In the rows, 128 means zero.
Rotation paths and how fast each direction turns (degrees each step)
Each turn is a multiple of 5 degrees from 10 to 175, or 0.
Rotation 1:
[111 132 130 120 125 126 121 135 124 138 124 129 137 125 128 148 123 132
 120 143 131 125 114 122 136 128 132 132 128 113 127 127 126 126 133 127
 135]
[117 129 126 130 138 128 125 142 123 139 127 126 133 126 122 136 124 143
 126 137 137 129 122 114 137 125 124 136 135 116 131 127 127 119 139 128
 134]
[117 130 121 119 134 135 122 131 125 140 129 125 136 128 125 140 117 136
 119 139 140 127 126 118 134 125 132 137 128 114 129 126 133 130 130 115
 133]
[117 134 124 120 128 123 117 135 119 134 134 126 135 124 123 138 127 145
 124 135 141 130 120 121 135 125 137 130 127 120 133 121 139 120 135 130
 140]
[119 129 128 121 137 133 125 133 116 131 119 129 128 125 119 132 120 138
 125 149 139 129 125 119 137 128 132 140 127 117 135 122 136 127 129 125
 139]
[124 129 129 127 127 128 119 127 124 138 127 126 134 118 129 140 126 145
 129 138 147 130 124 114 141 122 129 128 124 120 129 128 137 126 125 122
 139]
[113 122 125 119 126 126 127 133 121 129 120 126 133 126 129 128 120 139
 123 138 142 129 129 112 136 124 139 129 130 118 137 124 131 130 133 132
 147]
[114 129 135 129 125 130 125 132 123 135 119 128 128 121 131 143 122 131
 125 145 141 127 116 121 139 123 136 134 123 114 126 126 130 126 126 129
 138]
[114 118 132 128 132 123 127 138 129 136 118 125 140 124 124 136 124 143
 126 137 140 128 123 112 144 123 125 128 133 119 129 127 127 125 133 131
 135]
[112 127 129 121 124 131 125 133 124 140 125 126 138 127 133 141 118 131
 119 139 133 128 121 113 131 127 130 134 130 112 128 128 125 135 136 122
 139]
[112 129 127 134 134 126 121 141 124 140 130 126 134 127 127 140 126 139
 124 131 141 130 116 117 135 121 137 134 131 117 128 122 132 118 137 132
 133]
[115 125 124 117 137 131 124 137 125 136 122 125 141 130 116 140 119 135
 120 142 135 127 124 120 140 127 131 138 129 118 130 124 134 128 131 121
 129]
[123 138 126 120 127 127 117 132 121 140 133 129 136 123 127 143 127 145
 126 137 137 132 120 114 136 129 128 134 128 119 133 126 136 123 135 124
 139]
[120 127 119 124 135 133 127 134 119 134 126 127 129 127 122 127 120 142
 124 139 143 132 128 114 135 125 137 139 129 116 136 124 136 125 132 126
 141]
[127 132 129 127 126 127 128 129 123 127 129 130 125 128 131 127 129 127
 128 130 125 129 126 128 125 131 129 131 129 128 131 127 126 128 132 131
 132] | 120
[132 128 126 129 125 128 129 124 128 126 124 131 127 127 129 127 129 130
 131 130 129 130 129 125 131 128 132 128 125 130 130 129 131 129 125 130
 131] | 40
[126 123 127 129 130 131 127 127 130 128 128 131 124 129 129 131 133 126
 129 128 128 124 130 128 128 131 127 125 128 129 129 127 131 127 131 126
 130] | 0
Rotation 2:
[125 125 128 113 144 126 129 120 121 135 131 131 124 132 134 127 126 126
 124 132 135 132 123 135 150 125 126 143 133 133 127 119 112 118 129 121
 125]
[129 120 129 124 141 130 125 123 127 143 129 131 133 134 136 129 123 130
 120 130 138 131 126 143 136 127 130 148 127 133 135 122 111 115 130 123
 132]
[129 124 128 118 148 130 126 117 123 137 128 128 126 134 134 132 129 126
 123 128 133 137 118 136 142 124 124 137 128 136 132 118 112 121 127 119
 133]
[125 119 136 120 137 130 127 124 123 134 129 131 128 132 137 126 120 131
 124 133 137 128 128 146 144 124 130 147 126 133 130 117 114 121 126 121
 130]
[128 122 129 122 144 131 121 119 124 141 134 133 128 133 137 129 127 135
 120 131 138 137 117 139 139 133 130 135 126 137 135 122 111 121 123 123
 130]
[129 119 134 123 143 136 126 125 128 131 128 129 126 132 137 127 124 129
 130 132 137 131 125 139 143 125 128 142 122 135 127 118 107 124 128 115
 130]
[126 125 129 115 136 132 123 119 125 134 136 134 125 130 135 126 126 137
 124 134 136 136 124 145 144 132 128 139 129 137 131 126 111 118 124 122
 129]
[128 122 130 124 148 132 126 123 129 140 130 131 124 133 135 129 126 128
 126 131 142 132 124 132 141 130 132 142 128 131 126 122 106 118 133 119
 122]
[130 123 126 117 140 136 126 118 128 133 128 129 131 130 134 129 128 129
 128 130 134 137 130 145 142 127 123 142 127 135 130 125 107 115 129 122
 135]
[124 124 128 115 143 126 128 121 121 138 131 132 125 133 135 128 124 128
 122 134 137 132 123 134 147 127 128 144 135 133 129 121 113 118 130 122
 123]
[129 121 129 125 144 134 125 122 127 142 128 128 134 134 138 132 124 128
 122 129 138 132 127 143 135 127 127 147 125 131 135 122 110 116 129 122
 134]
[128 123 130 116 145 128 128 116 119 133 129 130 126 132 136 130 129 128
 123 132 133 135 121 137 146 123 124 137 128 136 132 118 113 123 126 120
 132]
[126 118 133 124 137 130 127 125 123 137 131 132 129 132 138 125 120 131
 122 132 139 126 125 145 141 125 132 147 126 133 132 118 115 119 126 121
 129]
[129 124 130 122 146 133 122 116 125 139 132 131 127 134 136 131 127 133
 122 131 137 138 118 139 138 132 127 134 125 137 134 122 110 122 124 120
 131]
[128 127 129 130 129 125 128 126 124 129 126 127 130 130 129 128 127 126
 124 127 127 126 125 130 127 125 128 129 126 129 132 123 133 131 126 128
 131] | 40
[128 129 126 127 125 129 127 125 128 128 130 129 130 127 128 129 130 131
 126 128 127 132 128 133 126 130 126 126 128 130 131 132 128 126 125 130
 132] | 160
[124 128 128 126 123 124 129 130 126 129 130 130 127 128 128 125 125 131
 125 131 129 125 128 130 130 129 130 130 132 128 128 129 131 126 127 131
 125] | 125
Rotation 3:
[116 129 122 128 130 126 127 133 128 135 122 127 131 136 123 132 136 131
 118 120 135 126 131 123 125 153 129 128 127 113 134 124 122 133 119 122
 125]
[120 131 121 127 131 134 134 126 139 127 112 125 131 134 130 122 140 127
 131 123 132 130 128 122 117 145 126 121 126 112 134 116 121 127 130 129
 124]
[119 133 124 132 131 137 132 134 130 126 122 134 138 131 119 128 143 132
 121 127 134 131 122 120 126 149 125 133 126 112 132 121 132 131 122 127
 121]
[119 132 121 130 130 127 129 127 135 135 112 127 124 127 124 127 141 131
 132 117 140 122 127 128 122 150 131 127 130 117 134 122 121 128 122 124
 124]
[116 130 120 127 133 133 130 135 135 125 123 124 134 137 123 121 132 129
 123 124 131 132 128 121 122 148 125 123 126 110 130 121 123 134 126 120
 126]
[121 131 124 129 128 134 136 122 130 133 113 133 132 133 128 132 143 130
 125 121 131 127 125 124 122 149 129 125 126 112 136 120 129 127 126 135
 125]
[120 131 121 132 130 131 132 139 140 128 118 130 132 127 117 121 142 128
 130 126 142 128 129 122 125 145 126 133 127 116 129 120 124 129 124 123
 119]
[116 134 124 133 134 131 126 126 128 130 117 123 131 131 127 129 136 136
 123 118 130 124 123 128 116 153 129 124 131 115 134 123 125 134 121 121
 126]
[123 126 120 123 128 132 137 128 141 132 118 128 129 136 123 123 138 127
 126 123 134 129 131 121 129 146 128 121 127 107 133 119 126 129 125 128
 124]
[115 134 125 135 133 133 132 136 127 127 117 132 137 131 126 131 144 129
 126 125 132 130 124 124 115 148 123 130 123 118 133 117 124 125 126 129
 123]
[121 135 122 130 129 135 129 127 141 130 114 126 128 128 120 123 137 134
 128 118 135 124 123 123 129 147 131 130 134 114 135 122 129 135 120 124
 121]
[118 125 121 129 133 126 134 132 128 129 125 127 130 134 123 124 139 132
 120 121 137 128 130 126 119 154 128 123 126 112 130 122 119 126 124 120
 129]
[116 132 123 129 128 133 132 131 138 132 109 125 132 134 130 131 139 127
 130 120 125 130 128 120 124 142 125 124 127 112 136 118 125 132 125 130
 120]
[123 133 122 130 133 136 135 128 134 122 121 133 137 128 119 119 142 131
 124 126 142 128 123 124 121 150 128 131 128 116 131 120 127 125 125 129
 126]
[130 126 126 127 129 129 131 130 130 124 131 128 128 127 126 121 128 127
 129 131 132 130 129 128 126 128 128 127 127 127 124 128 126 125 130 126
 128] | 155
Rotation 4:
[122 113 127 121 114 142 133 119 135 130 131 123 122 142 132 133 130 129
 123 125 125 145 131 109 125 136 128 124 132 122 121 128 125 125 130 132
 126]
[125 119 133 118 119 139 129 119 139 141 132 126 116 136 130 131 123 133
 116 130 122 145 131 115 128 130 132 126 132 123 123 125 125 126 123 138
 139]
[134 118 126 123 115 142 123 123 134 132 131 124 127 138 130 126 131 135
 116 131 126 141 134 109 131 136 129 122 137 123 122 131 118 124 125 139
 136]
[123 115 129 117 116 137 131 123 136 131 130 120 122 140 139 129 127 130
 126 129 121 148 130 114 129 130 133 127 134 127 123 131 119 121 135 142
 131]
[134 124 133 118 112 143 126 123 138 137 131 120 119 133 130 135 119 133
 120 133 122 144 134 117 127 136 128 127 131 125 126 128 123 121 132 138
 139]
[130 116 118 120 115 142 122 123 131 134 135 119 130 142 131 130 121 131
 122 127 128 141 134 112 130 135 124 123 129 125 126 129 118 125 133 137
 138]
[127 118 127 112 115 139 134 121 136 133 135 123 121 141 135 132 117 127
 126 126 126 142 135 114 129 127 130 127 137 119 130 129 127 122 133 139
 131]
[128 121 132 121 109 149 129 119 138 133 132 124 121 137 127 136 123 132
 121 126 126 143 135 111 125 141 125 126 131 123 125 128 129 125 128 130
 132]
[124 114 120 118 120 139 126 118 133 139 134 125 122 143 130 129 123 129
 120 123 125 143 130 111 129 134 127 122 130 124 121 124 123 127 124 135
 137]
[132 120 131 115 116 140 130 121 136 135 130 130 121 139 131 128 127 132
 117 129 125 141 135 109 131 127 134 125 143 120 126 129 124 123 125 139
 134]
[124 117 131 124 111 142 127 123 136 130 128 121 123 138 133 132 131 133
 122 127 122 148 130 111 127 138 129 125 132 126 118 130 120 122 131 136
 129]
[126 117 128 115 120 136 126 124 136 141 132 120 117 135 132 131 120 134
 120 130 120 146 130 117 130 130 131 128 130 127 122 128 118 125 130 142
 141]
[139 121 128 117 114 143 123 123 135 131 132 121 128 137 131 127 123 132
 120 132 125 141 137 111 130 134 130 124 139 123 128 131 119 122 132 142
 135]
[124 116 125 119 113 140 131 121 134 130 132 117 123 141 136 134 121 128
 129 126 124 146 130 114 126 134 127 126 131 125 126 130 121 122 138 137
 127]
[123 126 127 124 132 124 131 127 128 131 129 128 124 129 131 128 125 126
 129 126 126 129 126 130 129 123 130 129 128 128 128 127 128 128 128 130
 129] | 140
[125 128 133 129 125 129 133 128 130 124 126 127 126 127 131 130 130 127
 131 128 126 130 127 128 126 129 128 130 129 128 128 130 130 126 131 127
 122] | 110
[130 128 130 129 129 126 125 130 128 128 125 126 128 126 130 126 131 130
 127 131 125 131 126 130 129 127 130 130 129 131 126 130 122 127 130 132
 130] | 45
Rotation 5:
[129 122 121 132 137 133 127 135 129 131 130 126 109 109 124 114 129 137
 126 134 117 139 144 117 123 132 129 120 125 134 130 130 131 130 133 134
 136]
[132 124 125 131 136 132 125 132 128 137 136 121 112 111 127 121 135 136
 126 131 108 139 142 118 123 133 124 123 124 142 125 136 131 132 132 137
 135]
[130 118 123 131 142 134 124 134 136 134 137 121 119 113 125 117 126 128
 124 132 114 143 141 117 127 135 125 122 124 136 128 133 137 131 135 134
 139]
[127 120 123 137 138 128 128 133 128 135 134 125 121 118 126 118 134 135
 127 136 109 144 144 114 132 135 126 118 123 137 129 130 131 132 131 131
 137]
[122 123 122 130 141 133 127 134 129 132 141 121 119 120 124 121 132 133
 120 137 109 145 140 117 120 131 130 124 123 137 130 130 133 137 126 134
 137]
[124 121 121 133 141 133 128 135 129 128 134 126 112 112 121 114 129 135
 124 137 117 143 144 115 122 130 133 120 126 132 134 126 131 132 132 131
 138]
[129 124 123 132 135 133 126 133 125 134 135 123 109 112 125 119 136 139
 124 134 110 140 142 118 120 132 128 122 125 139 127 132 128 131 131 137
 134]
[130 121 122 128 140 137 123 134 134 133 134 122 113 109 126 118 125 130
 124 131 115 141 141 118 122 133 126 123 125 138 127 134 133 132 134 136
 137]
[130 120 124 136 137 131 128 134 130 137 133 125 118 113 127 116 131 135
 129 132 110 141 144 116 132 136 124 118 125 136 127 132 132 128 134 133
 139]
[127 121 123 132 142 131 126 131 130 136 141 120 121 118 127 122 133 132
 120 135 108 145 141 116 125 135 126 124 124 140 128 131 134 135 130 134
 138]
[123 120 121 134 142 132 128 137 131 130 137 127 118 117 123 115 127 132
 123 137 115 145 143 113 125 133 133 119 123 132 134 128 133 133 131 130
 137]
[125 124 124 135 136 130 129 132 123 131 136 126 112 116 125 119 136 140
 123 137 110 143 144 117 121 132 130 122 124 137 131 129 128 131 127 135
 136]
[129 123 121 127 139 137 124 135 132 131 136 122 110 110 122 117 128 134
 121 133 115 142 141 118 115 130 130 124 127 136 130 131 132 133 132 137
 135]
[132 120 122 134 136 133 126 133 130 133 131 125 112 109 125 114 130 136
 128 132 114 139 144 117 127 134 125 119 124 136 127 132 132 129 137 134
 137]
[123 128 127 129 130 126 130 129 127 126 131 130 130 132 127 129 129 129
 125 132 128 131 128 126 127 127 132 128 127 126 131 125 127 130 124 126
 128] | 60
